One vector is turned by the same rotation once a step. Each row is the vector after some number of steps, and that number follows the row.
The counts run from 0 to 217.
[126 174  77 109 118  96 169  92 131 144 163 118 139 121 142 142 126 105
 141 129 137 137 129  83 127  98 107 134 121 138 114 177  98 138 122 140
 180 114 128  69 134 147 110 170 105 157 151  77 185 139 115] : 59
[146 133  97 127 116 149 135 189  96 115 136 123 141 145 116 148 103  98
  88 116  74  88 145 130 122 141  95 110 107  85 131 144  83  95 127 110
 126 123 124 133 136  95 122 101 139 115 202 119 190 137 134] : 53
[112  99 109 126 126 163 175 109 121 123 144 108  91 127 163  75 126 148
 149 143 121 149 165 128 103 157 126 150 104 157 164 112 129  89 144 113
 147 134 123 104 116 158  62 115  79 105 130 131 151  90 129] : 2
[132 107 152 171 145 125 109 133 174  91  97 110 100 141  74 118 140  70
 107 138 147 126 125 149 105 157 121 125  86 136 157  93 101 139 100 131
  89 154 137 125 186 121 125 117 141 132 132 151 121  67 106] : 200
[ 99  86 140 150 139 122 136 125  84 159 161 119 117 102 134  82 119 111
 116 133  98 163 175 144  70 114 126 165 155 108 131 146  95  90 157  99
 112 121 156 186 105 120 141 117 151 127 184 114 105 138  99] : 112
[168 116 110 152 127 168  98 181 128 129 114 131 148 158  79 106 140 115
  99 151 110 119 122 146  92 153 100 163 105 116 135 128 129  88 173 139
 131 143 146 173 133 120 164 109 160  97 133 116 109 173 111] : 34
[162 131 117 144 104 144 179 133 183 146 128 115  98 136  95 109 159 111
 106 148 142 127 146 154 154 172  95 148  77 123 108 102 110 113 151 126
 125  89 144 140 154 120 186 111 143 157 135 171 141 128  87] : 15
[137 103 115 145 151 161 126 118 126 121 136 145 139 120 121  64 138 160
 124 172 147 158 128 148  84 157 122 163 124 129 155 119 167 103 162  91
 112 114 145 154 109 154 133 114 113  90 119  95  53 115 138] : 154
[137  97 156  83 153  73 120  91 109 128 168 146 135 127 162 113  99 132
 158  99 131 145 171 105  85  97 144 131 176 131 151 183 111 114 151 100
 166 117 107 128 118 126 135 139 143 146 161  74 126 125 116] : 115
[129 111 126 159 142 143 107 169 154 136 139 107 109 140 102 116 101  78
  97 109 152 157 184 156 110 141 124 113 114 114 149 109  46 119 106 124
 111 121 156 124 139 129 139 114 167 126 159 149 119  75 102] : 71
[123 152 138 144 121  81 112  98 113 147 108 142 163  82 126 167 145 151
 128 147 129 146  68  94 139 117 129 129 165 160 118 176 136 178 110 145
 130 144 121 131  96 114 141 177  94 160  95 112 109 168 129] : 101
[102 104 162 128 150 106 133 123  80 155 144 134 130 112 139 103  93  98
 119 118 105 158 161 130  77  73 167 165 169 117 103 130 126 121 175 121
 129 122 156 206  87 121 129 118 163 158 163 116 116 155 136] : 111
[ 85 135 129 150 152  95 122 128  84  88  93 101 122  89  89 134 159  91
 116 166  82 111 121 113 102 128 147 145 123 112 148 111 162 134 115 103
  49 159 109 155 167 105  84 158 147 126 140 146 148 125 131] : 47
[150 137 120  92 130 195 119 162 125 164 142 153 152 164 154  97 117 155
 149 133 157 157 145 136 142 127 160 123 138 134 102 109 149 103 181 121
 179  80 133 121  75 182 132 116 148  99 107 133  98 130 166] : 151
[135  87 146  99 144 112 112 139  82 151 164 143 148 129 155 101  87 123
 146 122 119 165 170 107  86 122 126 133 170 149 160 181  83  96 149 106
 176 115 110 123  82 130 110 149 139 120 165  87 134 139 105] : 114
[140 154 127 110 119 115 140 117 146 133 140 124  87 154 112 147 123  91
 100 124 120 100 118 131 126  68 121 136 123  95  79 126 119 114 182 156
 115 146 172 124 153  97 146  87 146 171 165 133 191 162 137] : 185
[148 136 140  85 145 168 127 117 137 133 130 165 160 157 147  95 108 156
 148 137 164 151 137 141 118 101 174 150 144 130 110 107 184 140 188 111
 162  89 141 145  98 173 138 110 141 134 105 109  74 134 179] : 152
[120  87 127 130 116 179 203 132 114 135 135 121  93 121 161  93 117 145
 116  94 112 144 171 166 127 152 123 138  94 118 130  87 111 101 147  95
 127 103 131 164 117 130 118  79 113 133 181 151 137  90 139] : 131
[120 151  83 126 132 124 171  71 156 142 169 105  80 138 123  92 139  97
 150 143 149 151 169 128  98  77 130 156 118 108 100 120 120 117 163 128
 118 101 180 101 160 164 135 131 154 145 148 109 146 118 106] : 190
[149 110 155 129 163  84  98 103 146  84 124 140 127 120  95 107 171 156
 145 173 139 117 126 139 105 159 131 136 145 132 174 146 171 128 143  94
  90 144 112 122 155 115 156 147 131 113 100 110  51 120  97] : 158
[ 96 141 155 134 121 155 122 158 122 123  75 133 165 139 132 167 120 116
 121  76 142 136  97 128 151 109 178 110 121 142 116  83 166 184 101 156
 131 124 109 167 120 145 107 124 153 120  87 173 128 124 177] : 87
[ 99 117 124 151 149 124 106 175  77  98  99 107 125  96  81 131 137  74
 106 160  75 118 137 122 120 158 120 129 109 112 160 125 117 112 113  94
  80 136 106 116 144 105  72 162 144 101 151 163 149 118 126] : 48
[122 130  81 121 138 161 171 142  66 108 160 117 142 109 149 101 125 169
 131 160  81 106 142 133 115 143 113 130 112  99 147 138 159  88 140  67
 114 108 119 108 127 134  79 131 109  87 150 106 130 130 157] : 173
[168 125 147 140 112 159 111 147 157 130 110 140 105 133 128 146 130 166
 121 135 147 105  74 160 181 174 100 103 105 144 136 124 113 141  99 147
 132 158 143  91  98 102 142 103  38 133  97 160 123 102 143] : 141
[ 80 156 125 140 142 119 126  81 137 123 126  97  89 123 128 145 117 106
 113 122 143 130  99 140 122  56 157 111 133 104 105  91 129 161  99 143
  74 164 178 107 155 120  97 109  97 149 139 133 142  97 170] : 65
[159 114 176  69 141 120 118 123 149  77 105 149 101 155 128 150 116 110
 142 111 146 102 118 121 162 156 146  84 128 148 148 107 135 151 119 114
 136 131  93  62 128 108  93 118  95 142 128 165 171  64 153] : 8
[ 91 133 152 150 124 140 141 141 123 123  72 120 152 115 120 155 127 119
 112  77 129 152 110 131 143 110 173 132 118 114 106  75 176 175 112 134
  89 115 124 215 135 135 142 110 170 132 124 169 113 125 161] : 88
[160 169 135  96 120 125 125 156 133 136 139 139 110 167 116 155 112  76
 118 124 127  87 104 125 142  83 124 119 136 104  87 137 108 125 150 159
 153 152 160  99 123  92 121 103 132 166 157 130 213 160 154] : 184
[140 117 130 115 148 150 139  97 132 128 139 155 136 132 143  82 125 167
 137 155 155 154 131 144 100 113 159 150 140 125 120  98 192 127 185 102
 118  95 148 168 122 174 144 110 129 117 122 100  50 122 154] : 153
[ 74 146 124 165 111 119 121 107 159 114  98 100 114 128 122 149 148 154
 141  98 139 127 120 150 147 142 147  96 123 107 134  88 163 156  62 150
  85 154 118 134 181 135 132 126 138  91  93 162  75 101 123] : 84
[155 157  57 134 103 193 176 117 157 144 152 127 123 133 146  93 142 190
 135 165 150 136 141 154 152 142 114 123  76 102 101 104 145 112 133 103
 120  87 167 107 141 164 161 110 111  96 112 124  80 124 137] : 20
[153 137 133 132 117 117 139 143 190 103 116 119 116 181 100 150 134 106
 127  80 151 100 145 144 120 147 127 122 100  89 124  91 133 140 126 148
 126 130 125 160 198 122 186  79 194 122 147 146 137 125 101] : 204
[125 160  89 107 134 128 157  89 153 159 168 117 107 155 138  98 127  77
 143 134 156 142 155 102 104  67 142 158 122 138  94 133 107 124 169 161
 157 102 166  97 132 163 116 139 150 166 138 108 183 145 108] : 189
[167 138 114 136 124 162 111 182 123 143 118 155 169 168  95 102 136  95
 125 155 129 128 119 110 106 147  94 163 107 147 139 146 121 103 175 148
 183 131 125 153 110 142 157 126 172 114 114 108 137 190 109] : 35
[103 159 150 110 117 116  76 169  78 174 120 118 138 116 135 161 130 124
 153 136 102 132 110 124 173  95 154  96 184 128 105 153 112 136 104 145
 131 158 128 106  85 108 128 172 135 123  90 167 129 160 130] : 105
